(in the rows, 128 means zero)
which system made each run:
Q124, trace 1 (9 x 18):
[[156 163 101 113 106 110 137 121 174 164  58 136  89 167 119 157 152 136]
 [100 138  77 170  87 186 119 156 109 127  80 144 116 103 104 121 113 103]
 [118 172  86 105 121 157 114 124 160  91 117  78  92 181 136  99 117 147]
 [171 151 101 188 101 143  91 125 107  86 105 142 184 142 127  93 127 128]
 [ 93 156  81 112 112 101 134 149 141  96 186 115 168 143 125 114  82 163]
 [148 136 131 109 111  86 105 118 149 152 119 175 194 156 133  82 162 137]
 [ 79 104 131  93  86 154 132 158 141 127 177 158 173 108  76 136 124 106]
 [158 143 154  70 103 117 143 116 190 144 117 136 124 179  95 159 164 125]
 [142 127 108 158  72 153 150 148 119 142  88 165 140 100  77 177 129 100]]
Q124, trace 2 (9 x 18):
[[118 121 117 110  95 192 176 135  99 101 138  88  92  93  90 138 111 111]
 [188 162 118 145 143 110 144  91 140 128  81  58 108 154 110 119 141 150]
 [125  95  69 193 120 112 133 134  90 117 107 107 152  90 114 105  83 110]
 [ 89 114  94 104 165  91  86 122 167 132 139  71 123 154 144  92 123 151]
 [135  81 155 168 143 126  64 128 133 114 128 168 179 144 139 103 135  87]
 [ 98 118 142  95 132 120 106 160 159  96 204 139 133 145 142 190 108 141]
 [160 162 172 136 128  95 127 128 146 160 105 205 139 155 155 158 158 139]
 [ 83 136 119 103  91 170 166 164  98 145 144 177 102  79 134 153 121 127]
 [144 179 160  83 131 164 152 100 141 146 100 110  82 151 125 102 173 145]]
Q898, trace 3 (9 x 18):
[[140 115 128 148 150 106 123 145 132  81 147 151 104 168 201 159  75 121]
 [116 183 116 143 156 117  75 144 128 133 124 146 100 139 199 149 141 184]
 [102 195 152 129 127 166 165 144 110 120 146 180 104 137 165 124 106 144]
 [137 168 140  68 100 180 126 130 100 124 147 127 109 103 146 126 183 170]
 [129 168 165 122 124 142 192 110 101 149 147 107 144  87  75 118 143 148]
 [137  67 122  67  98 126 175 119 100 152 132 105 122  76 104 122 152 116]
 [113  89 143 136 157 108 125 102 144 183 100  90 146 106  68  92 152 104]
 [131  38 148 130 141 121 134 119 147 116 124 117 126 152 116 116 100  55]
 [145  91 133 155 176  89  58 116 166 122 115  86 124 161 144 144 136 124]]
Q566, trace 4 (9 x 18):
[[143 140  98 123 104 177  80 139 102 116 119  83 116  82 109 161 178 157]
 [126 160 130 157 134 111 201 113 145 119 129 104 131 162  88 107  67 117]
 [136  97  58 121  93 144 101 141  82 120  94 129 110  93 170 104 142 133]
 [ 78 169 140 166 162 121 109 124 154 128 158 103 175 142  81  92 105 136]
 [160  65 103 104  88 127 122 131 134 102 103 165 133 161 157 108 121  79]
 [117 164 117 152 129 115  69 147 143 128 155 114 172 112  96 179 150 171]
 [123 118 126 116 101 105 195 138 159 141 112 186 122 169 128 133  86  88]
 [110 145 101 113 104 169  72 150 113 153 106 132 112  83 127 157 187 157]
 [111 161 169 141 135 150 185 114 160 124 129 118 125 166  69 116  94  98]]
Q106, trace 5 (9 x 18):
[[ 58 113  90 139 144 124 133 145 109 141 158  80 129  73 103 114  92 141]
 [141  85 130 139 155  75 103 107 169 142  97 140 153 181 143  85 125  93]
 [105 129 135 186 166 158  58 148 106 122 131 106 111  86 137 168 138 139]
 [119 135 135 113 122 102 123 145 198 103 160 151 146 197 118 167  98 117]
 [161 171 128 162 124 135 118 138  96 141  85 173  98 113 182 170 151 155]
 [ 65 164 138  86 104 174 167 149 153 129 158 145 112 139  95 126 107 122]
 [200 130 152 105 104 141 142  96 111 122  87 152 123 151 156  88 174 119]
 [108 140 121 113 113 170 154 133  84 108 175  77 130  66  95 128 125 152]
 [167  83 112  92 111  63 167 104 141 131 129 129 169 157 130  85 116 115]]
Q898, trace 6 (9 x 18):
[[113 133 101  99 134 104 147 105 167 176  70 110  98 163 120  74 139 123]
 [124  97 135 179 139 196 105 125 100  91 103 110 110 123 124  95 111  73]
 [129 126 119  98 149 105 103 119 159  82 180  62 140 168 131 111 111 150]
 [172 127 124 191 148  80 136 116  79 119 121 147 155 110 177 119 107 145]
 [ 47 117 110 102 137 118  95 169 134 147 172 165 128 105 163 143 113 145]
 [145 167 180 116 126 135 130 111 143 149 105 198 146 169 149  88 165 123]
 [130 127 175 126 114 190 113 150 115  99 163 133 118 102 106 196 146 117]
 [165 161 130  80 118  81 180 108 158 150 126  95 117 146 104 160 144 166]
 [132 104 103 164 121 140 163 130  79 161  70 126  87  70 122 142 121 109]]
Q716, trace 7 (9 x 18):
[[110 157 131 174 167 150  89 122 163 116  90 127  96 187 156  97 112 110]
 [153 159 134 162 139 154  74 136 131  63 139 137 124 177 184 135 118 137]
 [152 196 117 144 120 102 123 138 128  88 169 140 166 154 158 143 110 185]
 [122 160 113 107  90 111 162 146  98 121 169 190 174 117 162 109 111 160]
 [100 139 132  72  91 139 132 134 118 155 156 163 180 102 106  84 169 146]
 [144  91 150  98  82 148 145 124 134 142 129 144 176 109  59 125 163  92]
 [143  75  97 112  91 132 129 135 128 144 108  90 123  86  66 180 150 112]
 [112 103  81 151 125 108 154 130 144 167  72  92  91 112  83 152 102 105]
 [ 91  97  91 157 155 146 103 132 135 143  72 108  66 134 151 106 107  93]]
Q106, trace 8 (9 x 18):
[[ 69 175 154 163 167 142 165 140 122 141 149 132  94 117 130 138  84 137]
 [138 100 167  81 137 140 132 119 150 118 125 163  93 183 184 106 133  94]
 [142 174 181 136 164 163 129 111  95 114 158  88 104 104 139 140 155 167]
 [141  89 147  80 113 108 193 129 134  99 180 138 132 148 136 140  86 106]
 [149 134 132 111 163  87 147 103  94 175 107 109  90  96 176 119 157 173]
 [ 78  94 167 131 163 140 178 120 131 142 150 101 112 118  90 111  87  84]
 [171  74 145 100 162 107  93 100 144 124 108  91  90 157 175 125 160 119]
 [122 149 146 179 172 122 143 125 118 108 160  70 110 112 109 172  88 146]
 [132  93 110 102 132  85 146 139 154 116 128 152  94 177 189 144  87 112]]
Q643, trace 9 (9 x 18):
[[ 74 144  62 135 100 156  96 158 163 126 112 106 123 132  80 138 111 121]
 [113 142  75 151 100 146  98 141 159  89 107 145 148 185 130  93  95 105]
 [ 84 143  81 134 116 148  67 157 126  84 168 128 169 131 148  93 109 146]
 [116 164 121 108 117 103 121 139 148  95 180 161 182 175 153  98 104 155]
 [125 138 122 109  98 113 110 152 104 125 170 195 189 106 160 125 143 157]
 [104 160 152  71 100 108 152 142 151 161 172 174 167 125 104 144 152 155]
 [153 129 137 105  67 137 140 144 133 151 111 197 166 118  93 160 163 115]
 [103 142 103 108  78 154 131 149 152 153 118 125 141 101  49 169 148 127]
 [135 135  76 140  67 142 142 140 163 121  80 139 140 157  70 137 111  96]]
Q643, trace 10 (9 x 18):
[[114 147 139 166 158  68 112 145 147 131 152 179 154 155 173 156  93 147]
 [ 96 129 134  85 127 126 106 158 126 151 145 193 101 118 199 156 149 148]
 [121 197 187 108 128 163 126 128 147 149 129 173 120 148 127 139 175 146]
 [167 144 148 111  76 191 150 142 104  93 138 147 118 112 111 177 149 122]
 [152 184  83 119  82 139 174 121 117 131 108  85 125 107  76 138 135 165]
 [124 118  89 151  88 141 192 125 102 128  96 133 141 113  92  83  83  92]
 [100  83  88  98 119 134 114 114 131 136 115  80 146 115  95  54 139 111]
 [131  92 145 164 152  99  98 115 158 108 144 111 192 161  94  90 106  92]
 [125  68  99 131 138  75  73 150 140 111 163 124 153 126 158 165 113 134]]
Q716, trace 11 (9 x 18):
[[ 88 133 160 105 151 134  72 153 125 151 174 151 138  91 148 162 171 161]
 [153 153 177 101 105 119 178 118 168 154 117 175 134 164  97 157 144 111]
 [138 125 127 122 101 180 125 146  77 134 114 141  91  65 140 176 165 137]
 [110 178 122 105 117 148 186 115 158 145 112  79  98 140  67 123 124 137]
 [161  94 108 145 110 167 152 113  72 104  85 115  97 108 153  86 117  97]
 [100 136 114 132 164 134 103 113 138 107 154  32 126 126 101  93 119 148]
 [175  78 133 151 142  78 155 105 125 100 121 129 146 166 158  98  85  96]
 [ 93 109 128 137 177  92  65 142 116 137 172 112 141  95 168 140 133 163]
 [126 132 179 117 148  75 153 121 180 155 137 181 150 181 132 133 115 114]]
Q750, trace 12 (9 x 18):
[[192 110 129 149 128  73 110 105 114 110 136 134 199 139 143  94 137 138]
 [110  85 154 131 153  74  93 147 136 146 179 158 173 106 136 171 130 132]
 [150 130 160  94 124  89 110 124 169 178 103 178 138 152 130 156 184 134]
 [114 115 168 151 143 158 112 143 126 167  98 154  86  94 119 190 159 107]
 [109 164 137  86 120 163 158 131 170 143 108 110  55 158 108 165 135 127]
 [146 158 100 168 120 173 165 122  90 120  71 101  71 111 133 121 113 124]
 [ 76 144  94 118 136 151 163 133 119  97 160  85  99 132 138  86  70 134]
 [166 130 101 141 124 118 137 100  99  91 120 107 161 151 153  41 111 131]
 [116  89 137 152 156 100  99 130 108  92 192 116 186 112 145 108  99 129]]
Q750, trace 13 (9 x 18):
[[172 183 134 176 124 113  87 122 145  98 124 146 186 171 129 123 137 148]
 [124 111 120 126 111 123  95 172 108 104 173 175 140 103 173 198 123 145]
 [120 191 139  82 110 126 116 130 139 169 128 160 143 124 124 123 186 181]
 [130 109 174 129 100 187 152 138  89 137 121 177 121  85 115 143 151  92]
 [116 129 132  62 113 158 150 117 150 135 144  61 101 116  71 141 157 137]
 [164 137 106 173  99 128 198 113 105 133  81 116 134 115  79 123 100 106]
 [ 74  79  61 108 126 111 136 145 131 133 138  84 109 106 120 112  87 122]
 [129 142 103 162 130 111 114 108 152 135  86 130 171 172 109  49 117 112]
 [118  68 121 163 137 136  63 153 129  80 151 135 145 137 151 144 100  90]]
Q566, trace 14 (9 x 18):
[[116 145 102 187 181  83 104 131 123 146 112  86  99 109 150 159 107 162]
 [ 82 117 129 143 172 126 122 137 137 128 119 152  83 160 197  95  85 105]
 [129 146 156 136 159 157  42 129 137 105 130 136 119 156 182 116 166 141]
 [162 152 188 138 134 131 139 127 140  76 175 158 150 178 148 148 109 122]
 [173 148 124  85  92 108 144 135  99 122 149 171 137 116 178 157 155 174]
 [105 168 176 122 138 118 174 124 105 177 155 165 155  87 110 118 143 150]
 [124  77 161  57 117 153 166 110 114 158 127 129 110 103 118  90 164  98]
 [158 104 159 134 154 125 123  98 124 139 125  52 131  98  73 140 167 128]
 [148  74 109 137 145  81 177 116 122 120 125  77  99 124 127 151  79 110]]

runs to name:
trace 15 (2 x 18):
[[150  76  85 102 107 103 147 129 100 159  80 144  89 102 173 125 141 123]
 [ 74 159 134 139 165 144 138 111 144 158 122  67 117 115  71  88 127 133]]
 | Q106
trace 16 (2 x 18):
[[129 146 100 127 109 149  96 131 184  83 113 117 129 206 119 112 110 108]
 [163 160  87 177  82 143  92 153 120  81 113 161 156 142 135 166 118 138]]
 | Q566
trace 17 (2 x 18):
[[188 100 121 102 125 136 135  97 132 105 102  50  86 141 117 137 150 122]
 [116 156 116 196 154  92 173 128 120 134 127 103 131 116 102 146  67 138]]
 | Q750
trace 18 (2 x 18):
[[179 159 111 113 120  81 162  89 122 148 107  90 150 129 113  84 153 169]
 [106  81 101 145 114 119 148 124 104 146 128 111 179  84  70  78 110 101]]
 | Q124
trace 19 (2 x 18):
[[114 164 154 159 192 120 136  97 115 171 109  79  98 104 122 101 145 156]
 [124  98 182 116 157 159 163 116 125  94 154 128  87 159 159 109  95  84]]
 | Q716
trace 20 (2 x 18):
[[ 80  89 143 134 196 126  73 119 134 134 138  93 106 130 162  83 128 119]
 [142  79 179 144 170 136  75 125 123  85 162 133 132 145 175 135 128 102]]
 | Q124
trace 21 (2 x 18):
[[ 76 163  99 184 136 129 108 149 134 116 156 105 174 114  83 123  88 142]
 [139  98 101 138 107 102  83 145 149 122 103 197 156 166 172 119 127 105]]
 | Q106
trace 22 (2 x 18):
[[172  93 151 178 128 131 176 110 111 109 101 138 133 138 112 118  91  69]
 [108  92  87 101 156  85 104 131 151 123 151  52 101 127 136 148 112 152]]
 | Q750
trace 23 (2 x 18):
[[109 102 129 122 176 128  80 112 163 153 101  56  76 135 117 133 154 125]
 [152 109 141 191 169 128 119 122 139  97 103 101  83 162 146 160  89  95]]
 | Q566
trace 24 (2 x 18):
[[145 158  77 138 113 141 167 122 137  97  95  75  74 157 122 135  89 133]
 [107 148  64 171 134 122 144 135  93 105 121 106 117 115 161  85  68 145]]
 | Q750
trace 25 (2 x 18):
[[115 130 106 126 142  85 145 131  83 142 171  97 156  66 137 122 118 180]
 [111  93 169 109 172  84 150  95 134 175 129 129 145 136 134  59 135 112]]
 | Q124
trace 26 (2 x 18):
[[106  99 121 114 152 128  84 131 112 130 122 157 114 134 210  68 139 125]
 [120 157 189 148 162 129  80 118 166 120 159 131 179 163 101 115 149 128]]
 | Q716
trace 27 (2 x 18):
[[116 145 141 101 122 106 189 150 144 130 164 158  99 141 147 191  87 137]
 [148 154 111 117 103 139 127 124 100 170  65 169 103 109 159 114 179 149]]
 | Q643
trace 28 (2 x 18):
[[142  54 132  96 130  75 145 120 153 118 144 146 148 168 152 107 101  89]
 [133 110 144 189 170 109  41 133 136 140 103 138 137 126 150 155 151 125]]
 | Q898
trace 29 (2 x 18):
[[134  96 143  80 160  76 122 119 158 111 171 115 116 175 181 127 115 139]
 [170 142 167 180 180  81 111 101 109 151 105 143 142 126 170 124 151 151]]
 | Q750
trace 30 (2 x 18):
[[139  88 118 163 134 160  87 133  70  80 137 124 134 101 176  97 119 113]
 [122 151 133 113 155  80 110 117 156 106 182 101 176 170 136  94 113 162]]
 | Q566
trace 31 (2 x 18):
[[ 89 147 148 121 162 118  72 132 201 150 117 136 117 187 131 131 145 124]
 [166 142 148 178 130 162  90 136 126 103  86 162  93 155 167 173 137 109]]
 | Q750
trace 32 (2 x 18):
[[144 129 154 141 126 109 172 139  74 139 149 185 129  84 173 159 118 141]
 [114 139 149  57 126 125 173 115 130 191 120 129  88 104 122 126 173 149]]
 | Q643
trace 33 (2 x 18):
[[ 75 123  96 144 125 136 142 170 111 136 131 171  88 106 170 156  78 117]
 [108 166 128  80 130 156 106 118 153 150  98 138  94 164 159  76 169 144]]
 | Q643
trace 34 (2 x 18):
[[139 121 196 138 132 145 196 126  93 132 155 159 132 100 113 149 110 102]
 [139 118 118  46 120 122 150 110 111 153 134  83  92 100 139 116 172 165]]
 | Q566
trace 35 (2 x 18):
[[ 73 103 129  96 150 120  79 159 150 165 149 136  96 105 154 180 150 143]
 [141 167 186 136 147 128 162 105 155 157  91 167 105 178 138 109 137 110]]
 | Q898
